What is the hidden score of each row? Scores go from 0 to 40, and 20 is about the middle. The score is a weighted sum of the row's numbers plus the product of two more (or one squared), each taken from its middle value.
[ 0.16 -0.59 -0.75 -0.46  0.30  0.11  0.36 -0.26 -0.23 -0.38 -0.95 -0.72 -0.16 -0.75 -0.09 -0.11  0.07 -0.34] >> 25
[-0.33 -0.74 -0.82 -0.69  0.34  0.86  0.68  0.21 -0.05 -0.53 -0.95  0.10 -0.70 -0.47 -0.23  0.24  0.01  0.60] >> 20
[-0.36  0.90 -0.34  0.11  0.03 -1.32 -0.88  0.06  0.06 -0.60  0.40 -0.62 -0.16 -0.09  0.76 -0.06 -0.31 -1.20] >> 10
[-0.44  0.24  0.18 -0.51  0.01 -0.05 -0.04  0.14  0.18 -0.01  0.31 -0.28 -0.55 -0.48  0.10 -0.02 -0.23 -0.18] >> 23
[-0.54 -0.17 -0.25 -0.36 -0.03  0.28  0.18  0.03  0.19 -0.33 -0.16  0.19 -0.54 -0.06 -0.08 -0.20 -0.41  0.32] >> 22
[-0.41  1.09  0.17 -0.03 -0.43 -1.50 -1.24  0.11  0.01 -0.47  0.82 -0.46 -0.21 -0.02  0.50 -0.03 -0.26 -1.14] >> 11
[-0.45  0.98 -0.36 -0.99  1.72  1.35  1.67  0.41  0.17 -0.73  0.30 -0.05 -0.89 -0.72  1.51  0.29  0.00  0.70] >> 29
[-0.04 -0.77 -0.64 -0.45 -0.13 -0.05  0.02 -0.17 -0.20 -0.31 -0.89 -0.60 -0.17 -0.66 -0.41 -0.07  0.08 -0.30] >> 22
[-0.36  0.46 -0.28 -0.01 -0.46 -1.33 -1.10  0.08  0.03 -0.48  0.19 -0.51 -0.21 -0.04  0.19 -0.03 -0.29 -1.10] >> 9
[ 0.00 -0.02 -0.67 -0.17  0.32 -0.47  0.02 -0.24 -0.04 -0.52 -0.48 -0.98  0.11 -0.59  0.32 -0.29 -0.16 -0.90] >> 19
[ 0.00  0.99 -0.19  0.00  0.44 -0.95 -0.26 -0.24  0.03 -0.63  0.48 -1.00  0.11 -0.47  0.97 -0.35 -0.26 -1.19] >> 19
[ 0.14 -0.30 -0.83 -0.40  0.65  0.10  0.53 -0.35 -0.16 -0.51 -0.79 -0.89 -0.01 -0.79  0.30 -0.23  0.02 -0.48] >> 23
[-0.57 -1.08 -0.85 -0.47  0.02  1.11  0.67  0.22  0.15 -0.37 -1.20  0.72 -0.73  0.10 -0.61  0.14 -0.27  1.10] >> 16
[ 0.13 -0.02 -0.79 -0.37  0.71  0.03  0.53 -0.28 -0.14 -0.56 -0.59 -0.95  0.02 -0.80  0.51 -0.26 -0.01 -0.57] >> 25
[-0.20 -1.14 -0.71 -0.72 -0.05  0.72  0.52  0.03 -0.17 -0.19 -1.15  0.08 -0.50 -0.48 -0.68  0.19  0.03  0.58] >> 16
[ 0.88 -1.09 -0.60  1.34 -0.99 -0.07 -0.56  0.03 -0.16 -0.43 -0.91  0.97  1.18  1.34 -1.20  0.33  0.64  0.54] >> 15
[ 0.08  0.48 -0.61 -0.18  0.68 -0.47  0.20 -0.31 -0.14 -0.68 -0.17 -1.04  0.11 -0.66  0.83 -0.38 -0.11 -0.93] >> 21
[ 1.71 -1.28 -0.70  1.62 -1.22 -0.34 -0.89  1.41  1.25 -0.47 -1.00  0.85  1.69  1.31 -1.38  1.60  1.73  0.27] >> 12
[-0.16  0.08 -0.57  0.04 -0.05 -0.99 -0.56 -0.02  0.13 -0.44 -0.30 -0.79  0.03 -0.25  0.24 -0.23 -0.27 -1.06] >> 11
[-0.31  0.57 -0.18  0.01 -0.34 -1.34 -0.98  0.04  0.06 -0.49  0.28 -0.56 -0.18 -0.06  0.31 -0.07 -0.22 -1.10] >> 10
[-0.04 -1.01 -0.77 -0.72  0.20  0.65  0.60 -0.08 -0.19 -0.29 -1.05 -0.16 -0.41 -0.65 -0.49  0.15  0.16  0.33] >> 20
[-0.18 -0.36 -0.60 -0.05 -0.16 -0.80 -0.39 -0.04  0.05 -0.33 -0.62 -0.80  0.07 -0.41 -0.12 -0.22 -0.26 -0.98] >> 14
[ 0.05  0.10  1.56  0.00 -1.38 -1.45 -1.55 -0.22 -0.19  1.69  1.00 -0.65  0.10 -0.31 -0.81 -0.23 -0.10 -1.07] >> 19
[-0.44 -0.30 -0.23 -0.03 -0.19  0.26  0.01 -0.24 -0.03 -0.26 -0.23  0.49 -0.27  0.31 -0.33 -0.45 -0.49  0.46] >> 22
[ 0.21  0.79 -0.41 -0.30  0.85 -0.31  0.28 -0.32 -0.20 -0.66  0.19 -1.04  0.10 -0.76  1.02 -0.21  0.04 -0.86] >> 25
[ 1.41 -1.17 -0.61  1.65 -1.04 -0.08 -0.61  0.69  0.39 -0.52 -0.87  1.09  1.58  1.48 -1.20  0.94  1.17  0.53] >> 15
[ 0.85 -1.06 -0.54  1.33 -0.93 -0.04 -0.52  0.11 -0.11 -0.46 -0.80  0.94  1.08  1.29 -1.13  0.32  0.56  0.50] >> 18
[-0.30 -0.79  1.19 -0.24 -1.78 -1.17 -1.60  0.07  0.05  1.58  0.30 -0.31 -0.33 -0.16 -1.58 -0.04 -0.18 -0.64] >> 14
[-0.48  0.46  0.64 -0.49 -0.06 -0.25 -0.20  0.09  0.18  0.46  0.68 -0.33 -0.55 -0.44  0.16 -0.09 -0.29 -0.22] >> 21
[ 0.11  0.29 -0.65 -0.67  1.02  0.34  0.82 -0.20 -0.33 -0.72 -0.30 -0.76 -0.18 -0.91  0.81  0.05  0.21 -0.30] >> 24
[-0.11  1.15 -0.34  0.12  0.67 -1.01 -0.24 -0.15  0.13 -0.71  0.42 -1.00  0.15 -0.35  1.19 -0.33 -0.37 -1.24] >> 12
[-0.28 -0.62  1.23 -0.02 -1.75 -1.26 -1.69 -0.02  0.05  1.64  0.37 -0.32 -0.15 -0.06 -1.42 -0.16 -0.28 -0.71] >> 14
[-1.07 -0.44 -1.13  0.40  1.20  2.58  2.04 -0.14  0.30 -1.01 -0.96  2.37 -0.60  1.51  0.36 -0.65 -1.05  2.75] >> 9
[-0.66  0.12 -0.17 -0.27  0.30  0.60  0.47 -0.03  0.17 -0.33  0.04  0.44 -0.55  0.08  0.23 -0.32 -0.52  0.63] >> 23
[ 1.53 -1.30 -0.74  1.73 -1.18 -0.12 -0.71  0.61  0.29 -0.52 -0.98  1.17  1.71  1.62 -1.32  0.92  1.28  0.54] >> 13
[-0.30 -0.47 -0.35  0.48 -0.14  0.55  0.14 -0.45 -0.21 -0.38 -0.43  1.00  0.04  0.82 -0.39 -0.51 -0.48  0.85] >> 17
[ 3.11 -1.01 -0.96  3.89 -0.11  1.52  0.57  1.07  0.39 -0.94 -0.98  3.28  3.62  3.91 -0.64  1.77  2.47  2.44] >> 17
[-0.28  0.55 -0.25  0.10 -0.25 -1.24 -0.88 -0.02  0.04 -0.44  0.24 -0.64 -0.04 -0.17  0.33 -0.19 -0.34 -1.14] >> 12
[-0.12  0.21  0.05 -0.54 -0.17 -0.50 -0.30  0.01 -0.09 -0.14  0.21 -0.70 -0.27 -0.64  0.09  0.03  0.09 -0.58] >> 21
[ 0.23  1.16  3.64  0.21 -1.35 -1.84 -1.83 -0.38 -0.41  3.96  2.65 -0.86  0.35 -0.22 -0.40 -0.27  0.07 -1.50] >> 10
[ 0.14 -1.34 -0.58  0.88 -1.17 -0.12 -0.70 -0.42 -0.32 -0.27 -1.03  0.94  0.53  1.11 -1.41 -0.38 -0.23  0.49] >> 15
[ 0.05  0.65 -0.40 -0.66  0.87  0.11  0.58 -0.07 -0.27 -0.59  0.16 -0.80 -0.29 -0.91  0.91  0.07  0.21 -0.44] >> 27
[-0.01  0.31  0.85 -0.31 -0.72 -1.06 -0.97 -0.07 -0.11  0.69  0.71 -0.81 -0.07 -0.58 -0.23 -0.01  0.05 -0.95] >> 19
[-0.06  0.00 -0.77 -0.78  0.88  0.66  0.89  0.05 -0.20 -0.71 -0.47 -0.43 -0.48 -0.84  0.59  0.19  0.21  0.20] >> 24
[ 0.06  0.20 -0.34 -0.42  0.20 -0.48 -0.11 -0.23 -0.19 -0.47 -0.11 -0.81 -0.02 -0.73  0.27 -0.07  0.05 -0.74] >> 22
[ 0.00 -0.99 -0.68 -0.62  0.01  0.42  0.42 -0.17 -0.24 -0.18 -1.07 -0.34 -0.35 -0.65 -0.53  0.01  0.13  0.17] >> 22
[-0.01 -0.55 -0.89 -0.77  0.58  0.67  0.86 -0.08 -0.26 -0.56 -0.92 -0.38 -0.44 -0.76  0.07  0.14  0.22  0.23] >> 22
[ 0.02  0.22  0.20 -0.22 -0.45 -0.93 -0.80 -0.15 -0.14 -0.05  0.43 -0.81 -0.02 -0.56 -0.09 -0.14 -0.05 -0.90] >> 26
[ 0.02 -0.59 -0.67 -0.56  0.17  0.15  0.26 -0.12 -0.24 -0.46 -0.73 -0.51 -0.28 -0.68 -0.22  0.02  0.05 -0.19] >> 24
[-0.32 -0.48 -0.31  0.24 -0.30  0.29 -0.05 -0.35 -0.20 -0.34 -0.41  0.69 -0.03  0.58 -0.47 -0.51 -0.43  0.56] >> 20
[ 0.04 -0.09 -0.68 -0.16  0.33 -0.45  0.03 -0.25 -0.07 -0.47 -0.49 -0.93  0.07 -0.63  0.23 -0.32 -0.13 -0.83] >> 21
[-0.22  0.38  0.24 -0.60  0.09 -0.15 -0.04  0.15  0.04 -0.06  0.41 -0.49 -0.51 -0.60  0.25  0.09 -0.01 -0.39] >> 23
[ 0.27  1.75  3.88 -0.54 -0.70 -1.58 -1.31  0.30  0.11  4.23  3.04 -1.33 -0.10 -0.97  0.36  0.40  0.36 -1.55] >> 11
[ 0.14  0.32 -0.68 -0.72  1.04  0.42  0.84 -0.16 -0.32 -0.77 -0.31 -0.77 -0.24 -0.95  0.91  0.06  0.27 -0.27] >> 25
[ 0.01 -1.24  1.52 -0.26 -1.73 -0.86 -1.29 -0.22 -0.07  2.20  0.15 -0.57 -0.09 -0.47 -1.89 -0.18 -0.08 -0.64] >> 23
[ 0.00 -0.43  1.12 -0.06 -1.49 -1.34 -1.60 -0.15 -0.22  1.42  0.47 -0.66  0.03 -0.29 -1.10 -0.12 -0.07 -1.02] >> 15
[-1.00 -0.30 -1.06 -0.61  1.45  2.43  2.12  0.42  0.45 -0.93 -0.94  1.40 -1.09  0.30  0.63  0.05 -0.57  2.13] >> 21
[-0.50  0.26  0.52 -0.39 -0.11 -0.09 -0.14 -0.08  0.01  0.35  0.47 -0.09 -0.50 -0.17 -0.02 -0.29 -0.44 -0.02] >> 23
[-0.49 -0.06  0.09 -0.27 -0.20  0.01 -0.09 -0.05  0.04 -0.02  0.05  0.06 -0.45 -0.05 -0.17 -0.26 -0.49  0.12] >> 23
[-0.16  0.33 -0.12 -0.64  0.29 -0.08  0.18  0.13 -0.04 -0.36  0.11 -0.56 -0.42 -0.67  0.36  0.15  0.03 -0.34] >> 21
[-0.17  0.22  0.21 -0.55 -0.15 -0.38 -0.25  0.16  0.07 -0.08  0.25 -0.54 -0.43 -0.59  0.02  0.12 -0.04 -0.47] >> 22
[-0.32  0.53 -0.72  0.13  0.44 -1.08 -0.41  0.07  0.09 -0.55 -0.19 -0.84 -0.01 -0.16  0.82 -0.14 -0.30 -1.23] >> 5
[-0.86  1.44  0.46  0.36  1.91  2.24  2.16 -0.67 -0.20 -0.10  1.03  1.86 -0.36  1.26  1.78 -0.95 -1.05  2.20] >> 6
[-0.42 -0.59 -0.45  0.20 -0.29  0.42  0.07 -0.31 -0.09 -0.40 -0.51  0.76 -0.19  0.57 -0.49 -0.49 -0.49  0.66] >> 20
[-0.28  0.19 -0.42  0.00 -0.37 -1.19 -0.85 -0.01  0.09 -0.45 -0.06 -0.64 -0.05 -0.12  0.09 -0.16 -0.32 -1.14] >> 9
[-0.52 -0.07 -0.07  0.15  0.04  0.51  0.25 -0.29 -0.12 -0.27 -0.05  0.70 -0.22  0.48 -0.09 -0.52 -0.60  0.66] >> 22
[-0.31 -1.25 -0.85 -0.81  0.27  1.35  1.08  0.11 -0.15 -0.18 -1.28  0.50 -0.72 -0.33 -0.63  0.32  0.05  1.14] >> 14
[ 1.22 -0.25 -0.75  2.89  0.84  2.34  1.52 -0.74 -0.94 -0.92 -0.53  3.50  2.07  3.52  0.20 -0.28  0.37  3.03] >> 9
[ 0.14  0.58  2.29  0.02 -1.24 -1.57 -1.59 -0.26 -0.24  2.40  1.67 -0.78  0.19 -0.31 -0.51 -0.16 -0.02 -1.23] >> 14
[-0.38 -0.41 -0.78 -0.71  0.55  0.88  0.81  0.24  0.10 -0.61 -0.72  0.18 -0.72 -0.41  0.03  0.22 -0.08  0.62] >> 21
[-0.18 -0.79 -0.71 -0.67  0.09  0.50  0.41  0.08 -0.15 -0.38 -0.90 -0.13 -0.49 -0.54 -0.36  0.14  0.07  0.29] >> 20
[ 0.08  0.29 -0.40 -0.18  0.21 -0.67 -0.20 -0.25 -0.09 -0.48 -0.05 -0.90  0.05 -0.58  0.30 -0.22 -0.03 -0.92] >> 22
[-0.46  0.33  3.58 -0.23 -2.16 -1.29 -2.06  0.21  0.14  3.72  2.25  0.03 -0.52  0.03 -1.34  0.04 -0.24 -0.50] >> 8
[ 1.86 -1.62 -0.71  1.30 -1.74 -0.91 -1.38  2.08  2.00 -0.37 -1.17  0.34  1.61  0.91 -1.79  2.12  1.98 -0.33] >> 10
[ 0.21 -0.28 -0.84 -0.37  0.66  0.11  0.59 -0.29 -0.14 -0.51 -0.81 -0.90  0.05 -0.84  0.34 -0.22  0.00 -0.53] >> 26
[ 2.50  0.60  0.20  3.52  1.18  2.35  1.69  0.52 -0.04 -0.14  0.45  3.52  3.04  3.78  0.84  1.08  1.76  2.96] >> 23
[ 0.00 -0.30 -0.61 -0.55  0.31  0.12  0.36 -0.08 -0.19 -0.52 -0.53 -0.62 -0.24 -0.71  0.05  0.12  0.16 -0.26] >> 20
[ 0.14  0.40 -0.37 -0.41  0.56 -0.26  0.16 -0.26 -0.26 -0.58  0.08 -0.92 -0.08 -0.78  0.61 -0.05  0.09 -0.74] >> 25
[-0.22  2.01 -0.26  0.27  1.14 -1.18 -0.17 -0.04  0.23 -0.87  0.91 -1.07  0.18 -0.23  2.07 -0.41 -0.47 -1.50] >> 3
[ 0.02  0.45 -0.31 -0.16  0.22 -0.69 -0.22 -0.28 -0.12 -0.51  0.10 -0.93  0.10 -0.63  0.51 -0.25 -0.06 -0.95] >> 22
[-0.34  2.41  0.92 -1.09  2.03  0.78  1.49  0.41  0.21  0.00  1.87 -0.57 -0.84 -1.11  2.44  0.43  0.13  0.10] >> 26
[ 0.06  0.43  0.27 -0.50 -0.06 -0.55 -0.31 -0.05 -0.10 -0.07  0.49 -0.79 -0.23 -0.69  0.28  0.07  0.09 -0.72] >> 22
[ 0.07  0.08 -0.66 -0.12  0.53 -0.41  0.16 -0.24 -0.05 -0.59 -0.39 -0.92  0.12 -0.67  0.50 -0.30 -0.13 -0.83] >> 21
[-0.02 -0.31 -0.77 -0.73  0.58  0.54  0.75 -0.09 -0.24 -0.54 -0.74 -0.42 -0.40 -0.79  0.20  0.18  0.17  0.08] >> 19
[-0.54  0.37  0.32 -0.44  0.13  0.14  0.12  0.03  0.18  0.14  0.43 -0.08 -0.58 -0.29  0.24 -0.21 -0.38  0.10] >> 24
[-0.30 -1.52 -0.64  0.94 -0.91  0.54 -0.25 -0.37 -0.07 -0.15 -1.18  1.57  0.24  1.43 -1.42 -0.58 -0.60  1.18] >> 9
[ 1.63 -1.31 -0.71  1.70 -1.19 -0.26 -0.81  1.02  0.71 -0.49 -0.99  0.95  1.66  1.49 -1.38  1.20  1.50  0.37] >> 16
[-0.23 -0.47  2.22 -0.41 -1.96 -1.04 -1.70  0.05 -0.14  2.47  1.05 -0.20 -0.40 -0.28 -1.63  0.09  0.03 -0.49] >> 10
[ 0.03  0.56 -0.23 -0.63  0.66  0.05  0.38  0.01 -0.18 -0.52  0.21 -0.70 -0.30 -0.86  0.70  0.14  0.18 -0.39] >> 25
[-0.19 -0.50  1.24  0.01 -1.67 -1.37 -1.66 -0.17 -0.04  1.52  0.50 -0.39 -0.08 -0.09 -1.25 -0.27 -0.29 -0.88] >> 16
[ 1.14 -1.22 -0.58  1.49 -1.13 -0.19 -0.72  0.28  0.04 -0.40 -0.98  0.98  1.33  1.39 -1.29  0.62  0.86  0.46] >> 14
[-0.23 -0.44  1.47 -0.01 -1.73 -1.39 -1.71 -0.15  0.01  1.79  0.64 -0.36 -0.16 -0.03 -1.35 -0.22 -0.35 -0.83] >> 14
[-0.42 -0.42  2.31 -0.13 -2.04 -1.24 -1.83  0.13  0.15  2.85  1.11 -0.10 -0.33 -0.01 -1.57 -0.10 -0.33 -0.63] >> 10
[ 0.18 -0.08 -0.80 -0.40  0.73  0.08  0.61 -0.29 -0.25 -0.61 -0.67 -0.89  0.02 -0.86  0.45 -0.19  0.03 -0.52] >> 26
[-0.35 -0.42 -0.36  0.29 -0.13  0.52  0.17 -0.34 -0.17 -0.36 -0.41  0.86 -0.09  0.69 -0.35 -0.52 -0.55  0.77] >> 20
[-0.37 -0.64  1.57 -0.23 -1.85 -1.18 -1.66  0.07  0.07  1.94  0.56 -0.23 -0.35 -0.14 -1.54 -0.05 -0.25 -0.61] >> 12
[-0.46 -0.11 -0.08  0.04 -0.06  0.40  0.15 -0.34 -0.16 -0.19 -0.08  0.60 -0.21  0.42 -0.15 -0.52 -0.50  0.60] >> 21
[-0.44 -0.33 -0.88 -0.85  0.96  1.36  1.32  0.29  0.06 -0.78 -0.78  0.26 -0.80 -0.47  0.38  0.32  0.00  0.93] >> 19
[ 0.08  0.96  0.91 -0.41 -0.05 -0.84 -0.53 -0.07 -0.20  0.45  1.12 -0.90 -0.11 -0.71  0.51  0.06  0.07 -0.99] >> 20
[ 0.54 -1.12 -0.73  1.42 -0.67  0.48 -0.13 -0.40 -0.49 -0.52 -0.92  1.51  0.94  1.63 -0.97 -0.25  0.04  1.05] >> 15
[ 0.12  0.41 -0.45 -0.51  0.68 -0.13  0.33 -0.24 -0.31 -0.66  0.00 -0.86 -0.10 -0.84  0.73 -0.06  0.16 -0.58] >> 25
[ 0.04  0.22  0.23 -0.24 -0.39 -0.90 -0.72 -0.17 -0.16 -0.05  0.39 -0.79 -0.01 -0.52 -0.02 -0.10 -0.04 -0.92] >> 22
[-0.41 -0.11 -0.17  0.25  0.08  0.58  0.29 -0.46 -0.17 -0.28 -0.15  0.84 -0.15  0.64 -0.10 -0.52 -0.57  0.81] >> 18
[-0.02  0.23 -0.76 -0.01  0.75 -0.51  0.22 -0.20  0.09 -0.56 -0.48 -1.00  0.17 -0.52  0.74 -0.36 -0.27 -1.02] >> 10
[ 0.05  0.91  0.23 -0.57  0.46 -0.38  0.03 -0.04 -0.18 -0.20  0.73 -0.87 -0.22 -0.85  0.77  0.08  0.19 -0.74] >> 25
[-0.25 -0.05  1.64  0.07 -1.59 -1.44 -1.70 -0.14 -0.02  1.74  1.04 -0.42 -0.05 -0.03 -1.02 -0.28 -0.34 -0.91] >> 16
[-1.08  2.92  2.35 -0.85  2.10  1.30  1.67 -0.03  0.37  1.63  2.87  0.21 -1.11 -0.33  2.56 -0.40 -0.78  0.83] >> 20
[-0.65 -1.43 -0.68 -0.43 -0.29  1.17  0.56  0.26  0.17 -0.08 -1.23  0.98 -0.74  0.28 -1.01  0.15 -0.25  1.32] >> 13
[-0.26 -0.72 -0.68 -0.62 -0.05  0.28  0.19  0.06 -0.06 -0.43 -0.82 -0.16 -0.45 -0.49 -0.39  0.13  0.07  0.15] >> 17
[-0.19 -0.33 -0.80 -0.77  0.61  0.69  0.75  0.14 -0.06 -0.62 -0.69 -0.21 -0.58 -0.62  0.22  0.23  0.14  0.32] >> 21
[-1.06  2.42  1.61 -0.38  2.18  1.84  2.01 -0.39  0.07  0.92  2.16  1.01 -0.89  0.29  2.34 -0.74 -1.03  1.55] >> 18
[-0.90 -0.53 -1.11  0.80  1.00  2.55  1.87 -0.47  0.06 -0.99 -1.00  2.62 -0.18  1.87  0.19 -0.86 -1.09  2.80] >> 2
[-0.32  0.84  0.04  0.08 -0.28 -1.38 -0.99  0.11  0.12 -0.40  0.62 -0.61 -0.09 -0.09  0.47 -0.17 -0.34 -1.18] >> 13
[-0.62 -1.04 -0.92 -0.68  0.43  1.40  1.03  0.29  0.12 -0.42 -1.19  0.71 -0.81 -0.08 -0.40  0.21 -0.10  1.28] >> 18
[-0.65  2.82  1.96 -1.08  1.98  0.78  1.39  0.51  0.51  1.07  2.57 -0.45 -1.03 -0.96  2.45  0.20 -0.18  0.18] >> 30
[ 1.69 -1.46 -0.68  1.36 -1.49 -0.72 -1.23  1.67  1.50 -0.51 -1.11  0.53  1.59  1.07 -1.59  1.71  1.71 -0.09] >> 12
[ 0.05  0.14 -0.27 -0.46  0.14 -0.30 -0.05 -0.12 -0.20 -0.46 -0.07 -0.72 -0.20 -0.73  0.24  0.06  0.17 -0.54] >> 21
[-0.31  0.30 -0.27  0.03 -0.43 -1.28 -1.05 -0.06  0.08 -0.45  0.04 -0.65 -0.09 -0.14  0.11 -0.09 -0.29 -1.12] >> 8
[-0.42 -0.63  1.79 -0.25 -1.89 -1.17 -1.70  0.06  0.10  2.16  0.68 -0.17 -0.31 -0.09 -1.58  0.01 -0.27 -0.57] >> 8
[ 0.16 -0.21 -0.79 -0.38  0.69  0.06  0.57 -0.30 -0.19 -0.51 -0.73 -0.91  0.04 -0.84  0.34 -0.18  0.01 -0.53] >> 24
[-0.66  1.83  0.48 -1.02  1.97  1.25  1.66  0.44  0.38 -0.24  1.26 -0.03 -0.98 -0.70  2.03  0.23 -0.21  0.63] >> 27
[-0.33 -1.12 -0.94 -0.84  0.55  1.50  1.24  0.15 -0.14 -0.30 -1.33  0.43 -0.75 -0.41 -0.39  0.28  0.14  1.19] >> 19
[ 0.06  0.18 -0.23 -0.20 -0.06 -0.71 -0.38 -0.26 -0.13 -0.43 -0.02 -0.87  0.03 -0.58  0.13 -0.17 -0.08 -0.92] >> 23
[-0.33 -0.30  2.14 -0.36 -1.92 -1.17 -1.74  0.08 -0.13  2.19  1.11 -0.19 -0.42 -0.19 -1.51  0.12 -0.06 -0.54] >> 7
[-0.05 -0.15  1.53  0.06 -1.52 -1.43 -1.70 -0.27 -0.18  1.85  0.83 -0.58  0.03 -0.19 -0.99 -0.27 -0.17 -1.01] >> 15
[-0.17 -0.01 -0.76 -0.85  0.99  0.92  1.16  0.12 -0.11 -0.74 -0.50 -0.28 -0.57 -0.73  0.63  0.28  0.15  0.37] >> 20
[ 0.30  3.04  2.98 -0.58  0.91 -0.81 -0.11  0.04 -0.22  2.03  3.38 -1.36 -0.10 -1.12  2.05  0.28  0.42 -1.28] >> 26
[-0.43  0.31  0.15 -0.56  0.11 -0.01  0.12  0.17  0.21 -0.13  0.26 -0.24 -0.56 -0.51  0.18  0.03 -0.16 -0.13] >> 22
[ 0.18 -0.48 -0.75 -0.39  0.51  0.09  0.48 -0.29 -0.18 -0.44 -0.81 -0.84  0.00 -0.85  0.10 -0.18  0.00 -0.50] >> 26
[-0.40 -0.55  2.05 -0.18 -2.03 -1.27 -1.81  0.09  0.08  2.71  0.94 -0.14 -0.38 -0.02 -1.58 -0.09 -0.27 -0.60] >> 9
[-0.40  0.81  1.04 -0.66  0.04 -0.28 -0.16  0.18  0.20  0.77  1.11 -0.49 -0.60 -0.58  0.44 -0.01 -0.25 -0.41] >> 22
[-0.07  0.53 -0.03 -0.04 -0.19 -1.08 -0.74 -0.13  0.01 -0.34  0.36 -0.82  0.09 -0.33  0.31 -0.28 -0.26 -1.10] >> 21
[-0.02 -0.02  0.32  0.51 -0.20  0.20 -0.03 -0.36 -0.38  0.31  0.32  0.73  0.32  0.70 -0.21 -0.29 -0.19  0.55] >> 16
[ 0.27 -0.30 -0.94 -0.45  1.09  0.43  1.04 -0.38 -0.18 -0.45 -0.91 -0.96  0.06 -0.95  0.53 -0.28 -0.01 -0.42] >> 25
[-0.39 -0.38 -0.68 -0.65  0.37  0.71  0.64  0.21  0.11 -0.65 -0.72  0.16 -0.68 -0.38 -0.06  0.15 -0.09  0.53] >> 22
[-0.15  0.45  1.62 -0.54 -0.81 -1.08 -1.03  0.16  0.15  1.74  1.15 -0.85 -0.31 -0.69 -0.26  0.10  0.00 -1.01] >> 15
[ 0.11 -0.53 -0.92 -0.64  0.78  0.64  0.95 -0.27 -0.26 -0.42 -1.02 -0.67 -0.20 -0.92  0.21 -0.06  0.18 -0.03] >> 25
[-0.20 -0.25 -0.88 -0.85  0.93  1.08  1.22  0.14 -0.08 -0.68 -0.77 -0.06 -0.65 -0.73  0.40  0.24  0.16  0.61] >> 23
[ 0.10 -0.31 -0.73 -0.60  0.43  0.20  0.43 -0.15 -0.25 -0.57 -0.64 -0.59 -0.27 -0.77  0.12  0.06  0.13 -0.21] >> 24
[ 0.10  0.09 -0.60 -0.20  0.40 -0.50  0.03 -0.27 -0.10 -0.55 -0.31 -0.96  0.09 -0.65  0.44 -0.28 -0.12 -0.89] >> 21
[-0.63  2.36  1.14 -1.12  2.03  1.08  1.58  0.47  0.39  0.29  1.93 -0.28 -0.95 -0.86  2.32  0.26 -0.19  0.37] >> 27
[ 0.14 -0.01  1.69 -0.09 -1.47 -1.46 -1.64 -0.18 -0.19  2.07  0.98 -0.72  0.08 -0.36 -0.90 -0.04  0.04 -1.15] >> 12
[-0.10 -0.87 -0.86 -0.85  0.49  1.03  0.95  0.05 -0.23 -0.38 -1.07 -0.04 -0.57 -0.66 -0.20  0.23  0.13  0.63] >> 21
[-0.17  1.05  0.24  0.14 -0.09 -1.29 -0.85 -0.11  0.08 -0.36  0.87 -0.78  0.11 -0.22  0.64 -0.28 -0.33 -1.23] >> 18
[-0.94  1.97  0.73 -0.88  1.98  1.43  1.76  0.36  0.50 -0.05  1.45  0.20 -1.05 -0.48  2.08  0.03 -0.44  0.86] >> 26
[ 0.15  0.86 -0.02 -0.44  0.50 -0.39  0.07 -0.18 -0.27 -0.43  0.48 -0.96 -0.08 -0.76  0.79 -0.04  0.13 -0.75] >> 27
[ 0.35  2.77  1.72 -0.50  1.25 -0.62  0.23 -0.20 -0.41  0.62  2.58 -1.30  0.09 -1.02  2.15  0.13  0.29 -1.16] >> 27
[ 1.26 -1.35 -0.66  1.47 -1.27 -0.27 -0.86  0.35  0.10 -0.39 -0.98  0.90  1.41  1.38 -1.41  0.69  0.97  0.38] >> 14
[-0.01  1.10  0.69  0.00 -0.14 -1.21 -0.90 -0.28 -0.07  0.03  1.13 -0.82  0.15 -0.41  0.56 -0.35 -0.19 -1.22] >> 24
[ 1.54 -1.38 -0.65  1.34 -1.37 -0.53 -1.04  1.20  1.00 -0.43 -0.93  0.61  1.51  1.09 -1.48  1.37  1.46  0.03] >> 14
[-0.88  1.75  0.23 -0.93  2.26  1.79  2.15  0.45  0.51 -0.47  1.07  0.40 -1.15 -0.45  2.11  0.13 -0.42  1.17] >> 29
[-0.27 -0.07  1.93 -0.34 -1.86 -1.20 -1.72  0.04 -0.14  1.83  1.25 -0.26 -0.37 -0.20 -1.28  0.10 -0.09 -0.56] >> 10
[ 0.23  0.05  0.02  1.10  0.26  0.91  0.55 -0.57 -0.57 -0.15  0.12  1.49  0.69  1.46  0.09 -0.38 -0.12  1.33] >> 14
[-0.31 -0.15 -0.11  0.34 -0.13  0.46  0.18 -0.40 -0.25 -0.19 -0.07  0.78 -0.01  0.68 -0.15 -0.51 -0.47  0.72] >> 19
